B =
[[ -4.3  10.5  20.4 -26.3]
 [ -5.2  -8.1   6.2  -7.7]
 [-45.3   8.7 -22.9 -10.5]
 [ -1.4   1.7   7.4   8.1]
 [  1.2  15.9  18.4  49.2]
 [  5.4  -2.3  22.5  25.2]
 [ 45.1   8.2  -8.7  -6.9]
 [ 21.2 -14.2 -10.9  11.2]
 [ 12.0  -0.6  28.8  -4.8]
 [-18.1   6.1 -15.2  24.9]
 [ 20.1   0.9  10.7 -33.0]
 [ -8.7   3.1  -6.7   8.7]]
Indices start at 0.
(0, 0) -> -4.3
(4, 3) -> 49.2
(7, 0) -> 21.2
(6, 0) -> 45.1
(9, 0) -> -18.1
(6, 1) -> 8.2
(1, 2) -> 6.2
(6, 3) -> -6.9
(9, 2) -> -15.2
(5, 3) -> 25.2
(3, 2) -> 7.4
(0, 2) -> 20.4
(6, 2) -> -8.7
(11, 2) -> -6.7
(7, 3) -> 11.2
(3, 3) -> 8.1
(11, 1) -> 3.1
(0, 1) -> 10.5
(3, 0) -> -1.4
(4, 0) -> 1.2
(9, 3) -> 24.9
(11, 0) -> -8.7
(4, 1) -> 15.9
(3, 1) -> 1.7
(8, 1) -> -0.6
(8, 3) -> -4.8

A =
[[  5.6   1.9  12.4   2.7  -0.2  -9.8  -7.2  -1.0  -6.5  -2.5  -4.1]
 [ -6.0  -1.5   4.3  -7.1  13.8   1.3 -10.6  15.9   2.1  21.6   1.0]
 [  7.1  -3.9   0.2 -19.9  -5.1   9.9  22.6 -21.8   6.9  -0.3   6.2]
 [ -0.9  -0.4   6.0  19.3   9.7  -5.6   4.0 -41.5   9.1  -2.2   8.8]
 [ -2.6  -0.8   3.2  34.3   7.6 -15.9  -8.2  19.2   3.5   0.8   5.0]
 [ -1.4   4.4  -6.3  19.7   3.8   1.4  -0.9   2.0  -3.8   7.0   0.7]
 [ -1.4   3.9   5.9  19.0  -4.3  -1.9  -5.1  -9.8  -5.3  10.4   6.2]
 [  1.6   1.3   2.6  18.3  -8.0   5.2  13.9 -25.1   8.5   3.1   1.3]
 [  5.9  -1.0   0.1  15.4   0.9  -5.4  -3.4  -7.2 -14.2 -17.7   2.4]
 [ 11.3  -7.9   5.7  14.2   2.4   4.3   7.5 -14.4   2.6 -12.8  -0.2]
 [ -4.2  -1.4  11.4  -4.5  -4.4   6.4 -13.0  -8.8  -5.4 -27.0   5.1]]
Indices start at 0.
row 0 col 0 => 5.6
row 10 col 0 => -4.2
row 7 col 4 => -8.0
row 4 col 10 => 5.0
row 10 col 4 => -4.4
row 7 col 7 => -25.1
row 2 col 5 => 9.9
row 0 col 3 => 2.7
row 6 col 5 => -1.9
row 1 col 3 => -7.1
row 10 col 9 => -27.0
row 4 col 3 => 34.3
row 5 col 10 => 0.7
row 9 col 7 => -14.4
row 4 col 2 => 3.2
row 9 col 10 => -0.2
row 9 col 8 => 2.6
row 0 col 9 => -2.5
row 7 col 3 => 18.3
row 6 col 6 => -5.1
row 4 col 7 => 19.2
row 10 col 7 => -8.8
row 5 col 4 => 3.8
row 3 col 0 => -0.9
row 0 col 4 => -0.2
row 9 col 1 => -7.9
row 6 col 10 => 6.2
row 5 col 9 => 7.0
row 2 col 8 => 6.9
row 5 col 1 => 4.4
row 7 col 9 => 3.1

a =
[[  1.9  -9.5  -1.1 -14.4 -12.0  33.1  -1.9  -2.3  16.0]
 [  0.5  -8.6  25.9  -4.2  -5.6  -7.9   1.2   7.6  14.1]
 [  4.6  -3.0 -43.3  19.7 -26.8  17.8   1.2   6.9  -9.4]
 [  1.9  -5.2 -23.1  -1.2 -14.9   1.5  -7.9   8.3   6.4]
 [ -1.5   9.6 -14.4   3.7  11.9  -6.3  -1.1  -6.0 -13.5]
 [ -0.3  -0.9 -11.4  -3.4  -3.1  -4.3  -6.3   3.6   3.7]
 [ -3.0  10.5 -14.2  -4.1  17.2 -18.0  -7.7  -4.2  -8.8]
 [ -4.9  13.4  -4.6 -17.2  30.8  -0.1  -6.5 -17.4  -7.3]
 [  0.6  -3.5  -3.9  -3.2  -5.3  -2.3  -4.1   4.4   6.4]]
a[0, -9] -> 1.9
a[-3, 7] -> -4.2
a[0] -> [1.9, -9.5, -1.1, -14.4, -12.0, 33.1, -1.9, -2.3, 16.0]
a[2, -7] -> -43.3
a[1, 5] -> -7.9
a[6, 4] -> 17.2
a[:, -5] -> [-12.0, -5.6, -26.8, -14.9, 11.9, -3.1, 17.2, 30.8, -5.3]
a[3] -> [1.9, -5.2, -23.1, -1.2, -14.9, 1.5, -7.9, 8.3, 6.4]
a[-8, -6] -> -4.2
a[2, -1] -> -9.4
a[-3, 5] -> -18.0
a[5, -9] -> -0.3
a[:, -4] -> [33.1, -7.9, 17.8, 1.5, -6.3, -4.3, -18.0, -0.1, -2.3]
a[-4, -7] -> -11.4
a[-3, 1] -> 10.5
a[-2, 4] -> 30.8
a[7, 7] -> -17.4
a[3, 2] -> -23.1
a[-1, 6] -> -4.1
a[:, -6] -> [-14.4, -4.2, 19.7, -1.2, 3.7, -3.4, -4.1, -17.2, -3.2]
a[-9, 2] -> -1.1
a[7, -3] -> -6.5
a[-9, -1] -> 16.0
a[7, 5] -> -0.1
a[:, -8] -> [-9.5, -8.6, -3.0, -5.2, 9.6, -0.9, 10.5, 13.4, -3.5]
a[8, -1] -> 6.4
a[0, -8] -> -9.5
a[-2, 2] -> -4.6
a[-4, 6] -> -6.3
a[1, -2] -> 7.6
a[-1] -> [0.6, -3.5, -3.9, -3.2, -5.3, -2.3, -4.1, 4.4, 6.4]
a[-3] -> [-3.0, 10.5, -14.2, -4.1, 17.2, -18.0, -7.7, -4.2, -8.8]
a[2, 3] -> 19.7
a[-3, 0] -> -3.0

m =
[[5802 5711 6137 5804 6174 8408]
 [5285 5510 5901 5275 5722 5901]
 [5915 5764 5197 5581 5675 7611]
 [5082 5894 5316 4291 5446 3643]
 [5134 5625 5510 7256 5928 4410]
 [5573 5631 4801 5323 4680 6059]
 [5727 5893 6137 4495 5523 8172]
 [6132 5845 5834 6385 5809 1510]
 [5629 6107 6252 5601 5145 5019]
 [5679 5999 5292 4620 5919 9337]
 [5773 5868 5725 4281 5890 6452]
 [5614 5764 5137 5236 6480 7059]]
Indices start at 0.
row 0 col 0 -> 5802
row 3 col 0 -> 5082
row 8 col 3 -> 5601
row 11 col 3 -> 5236
row 5 col 4 -> 4680
row 6 col 4 -> 5523
row 2 col 5 -> 7611
row 5 col 3 -> 5323
row 0 col 2 -> 6137
row 2 col 4 -> 5675
row 3 col 1 -> 5894
row 0 col 1 -> 5711
row 4 col 2 -> 5510
row 11 col 1 -> 5764
row 7 col 3 -> 6385
row 9 col 1 -> 5999
row 7 col 0 -> 6132
row 6 col 0 -> 5727
row 11 col 0 -> 5614
row 10 col 4 -> 5890
row 1 col 3 -> 5275
row 4 col 4 -> 5928
row 9 col 0 -> 5679
row 3 col 5 -> 3643
row 4 col 5 -> 4410
row 5 col 1 -> 5631
row 1 col 2 -> 5901
row 1 col 4 -> 5722
row 10 col 0 -> 5773

x =
array([[-0.02,  0.00, -0.13, -0.08,  0.06, -0.17,  0.04, -0.10, -0.22,
        -0.04,  0.12, -0.13,  0.03,  0.03,  0.00, -0.03],
       [ 0.24, -0.10,  0.03, -0.13,  0.05,  0.19,  0.29, -0.07,  0.06,
         0.08,  0.03,  0.12,  0.10, -0.03,  0.09, -0.02],
       [ 0.01, -0.01, -0.07,  0.01,  0.03,  0.10,  0.07, -0.06, -0.05,
        -0.12,  0.17, -0.06, -0.08, -0.04, -0.01, -0.11],
       [-0.03, -0.02,  0.01, -0.08,  0.04, -0.10,  0.03, -0.14,  0.07,
        -0.09, -0.04, -0.04,  0.05,  0.06, -0.10,  0.01],
       [-0.07,  0.05,  0.01, -0.01, -0.02,  0.10,  0.11, -0.03, -0.05,
         0.04, -0.14, -0.04,  0.10, -0.17,  0.09, -0.12],
       [-0.10,  0.04, -0.05,  0.02,  0.02, -0.11,  0.06,  0.10,  0.07,
         0.02,  0.15,  0.12, -0.02, -0.01,  0.00, -0.02]])
x[-6,0]	-0.02
x[-2,-13]	-0.01
x[-2,-9]	-0.03
x[-2,6]	0.11
x[-6,-12]	0.06
x[-1,-11]	-0.11
x[5]	[-0.10, 0.04, -0.05, 0.02, 0.02, -0.11, 0.06, 0.10, 0.07, 0.02, 0.15, 0.12, -0.02, -0.01, 0.00, -0.02]
x[5,6]	0.06
x[-1,-14]	-0.05
x[2,-11]	0.10
x[-1,-16]	-0.10
x[-4,-13]	0.01
x[-5,-8]	0.06
x[-6,12]	0.03
x[-3,7]	-0.14
x[:, 0]	[-0.02, 0.24, 0.01, -0.03, -0.07, -0.10]
x[2,11]	-0.06
x[-2]	[-0.07, 0.05, 0.01, -0.01, -0.02, 0.10, 0.11, -0.03, -0.05, 0.04, -0.14, -0.04, 0.10, -0.17, 0.09, -0.12]
x[:, -13]	[-0.08, -0.13, 0.01, -0.08, -0.01, 0.02]
x[2,15]	-0.11
x[-3,-6]	-0.04
x[3,-12]	0.04
x[0,9]	-0.04
x[0,-15]	0.00
x[2,-16]	0.01
x[:, 5]	[-0.17, 0.19, 0.10, -0.10, 0.10, -0.11]
x[1]	[0.24, -0.10, 0.03, -0.13, 0.05, 0.19, 0.29, -0.07, 0.06, 0.08, 0.03, 0.12, 0.10, -0.03, 0.09, -0.02]
x[0,15]	-0.03
x[1,10]	0.03
x[3,-4]	0.05
x[4,1]	0.05
